In the rows, zero is written as 128.
A single turn carries every row of the set below to another of its rows. Some are shown first; where does it send the rows asked next?
sibav: [106 120 157 114 109 171 111 139 136 135 140 190 137 105]
Tik: [ 73 127 164 136 116 142  91 124 153 152 129 158 126 135]
geref: [104 142 152 141 163 133 103 126 152 130 123 166 130 151]
pege: [108 137 117 145 119 140 116 139 119 141  73 177 120 127]
Genev: [ 85 116 125 134 137 147 103 143 134 116  90 136 106 103]
Gog: [ 98 131 158 160 103 163 100 129 109 113 133 155 114  92]
lud: [112 126 189 165 117 151 103 143 134 127 118 162 113 123]
beve: [ 98 133 143 134 123 135 114 176 145 119 126 162  93 104]
Mipo: [107 155 109 175 129 132 102 130 130 126 135 174 114 126]
moteg: [129 125 134 136  96 146  76 127 122 102 115 174  96 106]
difeg: [ 93 113 137 122 131 152 100 162 153 107 135 177 133 148]
Zer: [ 86 124 124 136 116 172 122 112 126 132 156 153 136 118]
geraz: [139 133 134 143 111 150  95 134 109 120 138 196 105 108]
Pepez: [110 126 114 147 134 148 119 139 122 132  79 182 138 140]
zon: [ 93 111 139 128 128 137 102 146 126 143  76 173 126 139]
tuv: [103 175 149 149 135 149 126 116 152 137 111 168 129 127]
Zupo: [127 139 132 127  98 165 130 127 141 127 126 168 102 159]
Kisu: [ 92 127 132 140 124 132 105 136 121 153  72 171 118 125]
samaz: [103 114 137 137 130 153 114 141 128 133  75 180 141 145]
Did: [100 152 136 134  88 133  87 137 136 131 115 165  86 130]
vabi: [106 128 142 128  96 183 114 122 146 112 119 176 140  97]
Bakop: [101 109 141 148 128 139  82 123 104 117 152 149 110 124]
lefil: [106 105 108 100 123 148  93 125 146 115 137 167 119 123]
Beraf: [109 114 128 100 117 142  97 131 131 150 150 180 113 119]
vovom: [108 156 183 130 118 147 101 136 150 125  97 170 114 133]
vud: [116 125 105 132 118 167 117 118 130 110  92 146 107 140]
taf: [127 157 137 117 124 153 114 144 150 107 109 179 113 153]
vesu: [115 146 144 164 108 176 119 141 140 104 123 187 141 137]
sige: [119 131 143 138 112 143  92 103 115 159 143 181 112 114]
buli: [ 91 134 120 141 119 167 122 114 135 134  89 138 116 109]
pupo: [ 90 149 129 147 122 152 140 129 150 153 134 158 117 117]
Siseb: [102 111 155 144 125 166  96 134 129 106  81 142 115 121]
kozi: [119 120 136 147 142 154 108 144 124 125 149 195 137  98]
Mobiz: [103 117 147 143 114 151  84  84 135 142 130 160 127 117]
Puvu: [124 112 144 152 145 137 103 130 133 125 141 160 111 161]
vetig: [105 124 118 159 144 143  96 124 133 113 137 171 132  86]
Fafi: [ 93 129 115 129 111 162 116 152 119 103 148 162 110  99]
mek: [101 158 133 124 147 121 102 151 149 120 113 167 101 124]
fos: [110 114 139 119  91 170  99 117 113 113 144 156 109 142]
sovor: [111 106 128 153 144 161 104 112 126 113  96 141 126 142]

beve moves to Puvu
sibav moves to geraz
taf moves to mek
Now these:
Siseb moves to vud
Zer moves to Gog
zon moves to Pepez
vabi moves to moteg
Did moves to difeg

A single turn carries every row of the set below to another of its rows. Some are shown first; where does it send the rows asked next?
sorab: [141 112 121 135 161 106 108 153 126 123 121 124 123 110 108 122 148 115
 124 149 134 132 132 143 115 111 128  98 118 103 129  94 123 117 136 140
 138 100 100 141 116]
zor: [154 127 117  93 136 115 130 157 149 135 116 147 134  94  95 112 158 127
 123 124 127 132  89 126 110 101 118 113 103 110 126 102 141 114 134 145
 102  99 151 152 114]
ler: [135 118 154 100 113 115 130 127 165 139 113 149 130 123 109 139 130 153
 123 107 144 150 105 165 116 117  97 144 109 130 151 128 155 124 166 124
  96 117 139 119 150]
koga: [173 125 148 118  92 112 135 101 148 118 128 147 118 105 121 141 158 144
 116 118 133 147 125 164 122 117 123 147 134 118 159 116 144 120 147 114
 116 139 137 137 147]
Fefum: [134 156 148 111 144 115 149 117 148 101 130 151 127 159 117 118 128 104
 133 107 120 162 123 127  93 103 109 154 136 129 125 146 134 105 153 149
 120 112 112 122 114]
dolos: [158 140 131 122 129 124 136 134 145 137 116 141 119 126 135 139  95 113
 124 147 133 115 135 136 139 162 100 110 100 137 124 127 137 166 146 139
 110 126 113 121 122]
fud: [116 157 121 107 132 119  93 133 154 133 132 143 138 126 127 156 132 154
 134 138 135 127  84 114 139 139 102  90 127 117 125  97 146 118 150 100
 124 133 133 147 105]
Besup: [137 127 109 146 132 132 131 129 115 155 123 122 140  94 149 133 142 122
 130  96 119 137 121 110 133 148 135 107 131 126 108 127 114  99  98 131
 153 147 116 127 104]
tene: [141 167 143 144 109 130 142 114 140 121 130 161 108 144 129 124 144 143
 147 120 128 145 126 125 111 110 124 138 158 155 130 132 123 105 117 105
 142 127 120 133 116]
tani: [153 143 107  82 128 117 126 144 156 136 114 159 150 104 106 104 142 113
 118 107 120 138  81 118 137 132 110 118 107 130 113 123 148 111 116 140
  99  96 157 136 108]
Fug: [163 109 165 121  82 113 118 141 152 133 117 121 106 120 107 113 137 105
 125 109  96 158 112 142 119 143 142  94 114 118 118 136 140 145 131 149
 136 129 121 137 131]
fipuf: [115 123 122  87 109 128 101 134 136 141 124 156 126 142 135 137 148  89
 127 113 106 147 127 141 130 154 136 102 152 113 117 131 136 123 171  94
 130 147 113 112 113]
zot: [111 158 114 109 131 137 123 131 131 165 107 148 141 141 129 108 112 112
 127  93 132 134  96 101 148 153 107 108 117 134 105 140 132 104 118 130
 128 130 138 122  91]
nadu: [133 105 118  99 143 112 111 120 139 160 122 120 143 139 132 106 115 107
 118  90 105 145 113 109 156 149 126 134  97  98 122 127 128 119 162 142
 120 141 127 131 108]
Litar: [131 137 130 113 116 115 129 139 135 131 118 161 120 155 117 102 135 110
 108 152 117 132 132 116 113 158 142 100 160 144 134 108 129 115 149  99
 129 119 146 129  99]
bap: [152 108 107 137 154 119 130 158 128 153 127 137 114 120 120 127 135 115
 127 126 119 114 149 125 119 148 130 102 110 151 129 128 116 127 147 108
 102 101 101 127 126]
Fom: [153  95 147 124  94 115 119 146 145 135 121 119 129  92 128 126 145 109
 116  98  97 158 103 138 131 160 155  98 132 112 111 132 139 122 105 134
 140 126 119 127 134]
vutav: [140 119 124 139 126 115 117 130 140 115 129 133 116 118 125 129 132 110
 138 105 121 154 137 125 126  97 127 136 141  87 141 119 141  82 164 128
 112 134  78 116 131]
sagoz: [154  99 132 118 131 134 121 111 134 148  92 117 130 103 130 127 133 147
 116  89 132 129 105 141 154 151 128 112  92 119 120  97 130 127 129 123
 140 153 114 122 125]
Duze: [133 134 135 102 133 122 145  96 148 145  83 143 134 129 119 114 149 131
 107 102 151 136  86 133 132 142 106 116 106 132 139 100 134 125 116 133
 156 121 159 126 105]
gasi: [131 141 132 127 129 117 126 142 141 134 109 147 138 105 134 143 117 128
 109 168 147 122 124 143 117 135 120 102 159 105 141  88 123 130 132 115
 136 120 140 136 108]
vitim: [140 142 121 163 115 125 148 110 141 126 142 108 124 131 145 151 120 135
 140 127 117 122 102 135 127 148 114 101 111 147 123 131 135 150 124 136
 142 113 127 144 151]
Tiv: [136 133  85 110 133 133 161 114 128 131 111 151 150 139 137 120 160  89
 128 116 124 117  96 150 128 127 112 139 128 137 125 118 143 135 125 132
 151 104 158 127 133]
rufot: [125 145 114 106 140 101  76 137 150 144 139 133 149 131 125 145 131 143
 130 109 118 131  82 114 159 154 106 108  97 115 116 112 148 119 158 116
 116 124 134 143 109]
niso: [140 112 119 118 150 101 141 103 142 149 129 122 146 122 141 116 156 104
 108 107 118 152 117 111 119 138 134 138 127 102 143 115 115 108 127 150
 162 128 152 140  99]
Miti: [128 122  77 121 143 133 167 129 113 134 131 151 139 127 138 132 155  86
 130 118 117 121 125 144 111 120 120 134 125 131 119 129 124 125 143 128
 115  95 137 125 139]
Nop: [139 127 119 130 115 108 117 130 137 112 143 124 132 125 131 136 133 100
 143 113 114 146 129 127 130 100 120 140 156  78 123 138 151  90 163 140
 113 139 100 128 143]
vuk: [136 131 124 167 111 103 140 111 137 130 143 105 145 131 144 141 148 126
 126 118 106 131  95 134 128 158 129 120 119 131 129 117 136 126 117 143
 163 110 150 148 138]
pezo: [151 147 146 111 122 111 117 136 140 107 109 135 111 162 100  97 129  95
 120 151 115 138 127 127 127 148 121 100 109 129 121 114 148 138 155 155
 138 123 118 128 108]
fof: [162 134 159 138  96 112 121 107 141 122 118 144 107 106 128 144 140 141
 122 119 140 152 133 156 118 106 129 141 136 107 160  96 133 113 132 120
 122 138 122 137 131]
motol: [129 100 116  93 123 127  93 143 132 144 113 140 139 122 143 145 147 103
 135  97 110 141 107 151 155 157 128 113 135 111 107 121 144 135 155  94
 146 149 104 110 126]
rure: [141 138 157 110 122 127 131 130 156 138 103 148 122 137 116 138 115 144
 130 113 146 147 113 156 107 111  89 149  95 138 146 117 153 121 156 140
  93 122 125 117 131]
Bivem: [124 135 124 139 123 142 120 153 149 151 114 146 111 135 130 129 122 152
 163 111 127 134 119 122 127 108 102 128 121 143 127 130 144  93 147 102
  99 131  87 111 133]
gusu: [120 141 122 144 103 134 119 161 136 137 117 143 118 131 119 127 141 164
 162 105 128 130 106 130 131 114 108 112 130 142 111 133 158  85 140  99
 114 131 104 120 146]
fivaf: [133 151 131 105 143 104 130 123 152 111 144 144 139 148 123 139 138  97
 142 112 121 160 117 134 107  99 101 146 146 110 118 163 144 108 160 154
 124 115 117 121 127]
rufe: [146 172 131 138 107 124 132 128 138 118 130 160 111 135 117 130 164 151
 155 104 125 135 117 131 114 113 107 120 142 159 110 144 136 104 117 105
 140 124 120 135 130]

gasi moves to sorab
rufot moves to tani
Fug moves to fipuf
Now these:
gusu moves to ler
rure moves to Fefum
sagoz moves to nadu

